Each path below is one point turned by a fixed rotation once a step. After each direction that follows a path, write how fast that rotation turns it, in degrees each step (0 if it stays still).
Each turn is a multiple of 5 degrees from 10 to 175, or 0.
Each row of a path follows its step; steps can be skipped.
Rotation 1:
step 0: [ -2  10  20 -41  14   0  -3 -20  -6  38  -7  -6  -4   3 -37  -5 -32  -4
  -6   2 -35  18 -14  14 -20 -23 -25  24 -27 -22  -5 -25 -28   1  18 -10
   0   3  20   1  16  -8  12  22  19  10 -21  25  -5  -6   8]
step 1: [ -9  15  -4 -31  13   1 -10 -20  14   5  27  -6 -10 -38 -15 -43  33  -7
   7  10   1  17 -12  14  35   8 -18 -12 -18   8  44  -5 -14 -14  -9 -40
   1  20   8  -5   7  24   6  23  18  19   0  -5  -8  -3   1]
step 2: [-23   6 -13 -38 -12  51 -43  10  -3   2 -14  -2  17  22 -16  -8  10  14
  -4  -7  19   3 -29  22   2 -14   2  -4 -33  33   8  16 -20   3   4  -6
 -26  -5 -13 -12   9  -8  -6   5  16   8  -7   9  -6 -38 -20]
step 3: [ -7   3  -8 -12  -2 -29 -16  10  24 -25  -5   8  -8   2  11  -2   1  23
  26  21  14  -3  -6  -4   5 -19 -46  16 -31   7  25 -27 -49  11  22  -2
   7   4  -8   3  -7 -16   3  19  -4  11 -15  18  41 -11 -24]
step 4: [-49 -10 -22 -14 -11 -15 -19  23  -7  24  -4 -17 -16   9  -8   3   4 -18
   7  31 -36  -5  -6   4  36   3   1  21 -40  11  -9 -31 -11   2  -5  13
 -12   3  39  11  12  16  -4  12  16  13 -23 -13  10  -8   8]
step 5: [ -9  -1  34 -20   3  -4 -15 -23  16  16  -3 -23 -18 -15   0 -29  -6   1
  11  14  35   5  15   3  21   5 -11  11 -34  14   1   3 -10  -3  -8  24
 -21 -22  24 -18   3  32 -24   2  24  23  27  41   7  -2 -15]
step 6: [-23   6  16   6  36  11 -15 -14  -3   3 -18 -28   8  24 -11 -22 -15  14
  15  29   9 -12 -15  31 -20  11 -19 -23 -29  16  -8   5 -27 -29   1  11
 -11  15 -25  25  26  26  -6  22  -2   8 -23 -11   6   6 -18]
step 7: [ -1   3  -1 -31  19  -7 -18  30  -6  -2 -14 -25   0   6  21 -29 -16 -25
   1  -5 -22  -7  22  20  12 -23 -33  11  12  27   2  -2 -31  10 -13 -16
 -27  39   4  11 -22  10   4   9  -3  15  18   6  18  -3 -37]
step 8: [-14  16 -26  -7 -15  -8  -9 -34  -1   9  -3   0  -1  17  29 -36 -36  13
  -2   9  -1  27 -12  20  12  11   9  36 -20  -4 -19  -6 -16  15   0   0
  -6  14  10  -6 -27  26 -17   8  -1  34 -27 -25  -3 -33 -15]
step 9: [  4  43  20  -9  -6  -4   0 -15  -8 -19   0 -31  -4  18 -27 -29  11  -9
 -11  45  21   4   8   1  24 -19 -12  18 -31  13  -1  13 -36  35   3  16
 -16  -7   2 -10 -12   1  15 -13   1  16   0 -25  -1  27   5]
Directions:
[ -3   0  -1  -6   1   3  -1  -4  -3   9  -3   5   0   8   1   2  -1   6
   7 -15   6  -1   8  -1  -2  10   0   8   2   2   0   8   4   0   2  -2
  -5  -2   8   0   0  -8  -3  -8   2  10   3   4   4  -5  -2]  130
[ -1  -2   5   3   8  -2   3  -3   3   5  -4   5  11  -5  -4  -2 -12  -4
 -11   1  -2  -4   7   5  -5   2  -4   0   2  -1   0  -2   8  -3  -5  -4
  -9   3  -5   3   7   5  -5   9   0   8   7   3   5   0   7]  55
[ -1   1  -4   5   9  -4  -6   4   0   1   0   7  -4  -4   7  -6  -8  14
   7   9  -1  -2   3  -7   2   2  -3  -2   1  -6   5   6   3   1   1 -11
   4  -9   1  -3   4   6  -3   2  -3   1  -2  -6  -8  -1  -1]  155
[  1  -4   2  -4   3   5  11 -10  -2  -4   3   1   5  -3   1   3 -10   3
   2   4   4  -9   0  -9 -10   1   8   3  -7  -2  -2  -1 -11   3  10   0
   3  -2  -8  -5  -3   1   2  -1   4   4  -7   5   2   3  -2]  125
[ -7  -7   1  -2  -2  -2  -8   2   6  -7  -3   2   2   1  -2  -4   7   0
 -11  -5  -2   2   2   0  -6  -2   0   4   6   3   5   7   0   1   9  -3
   3  14  -5 -10  -3   4  -4  -2  -8   8  -8  -2  -5  -2  -1]  65
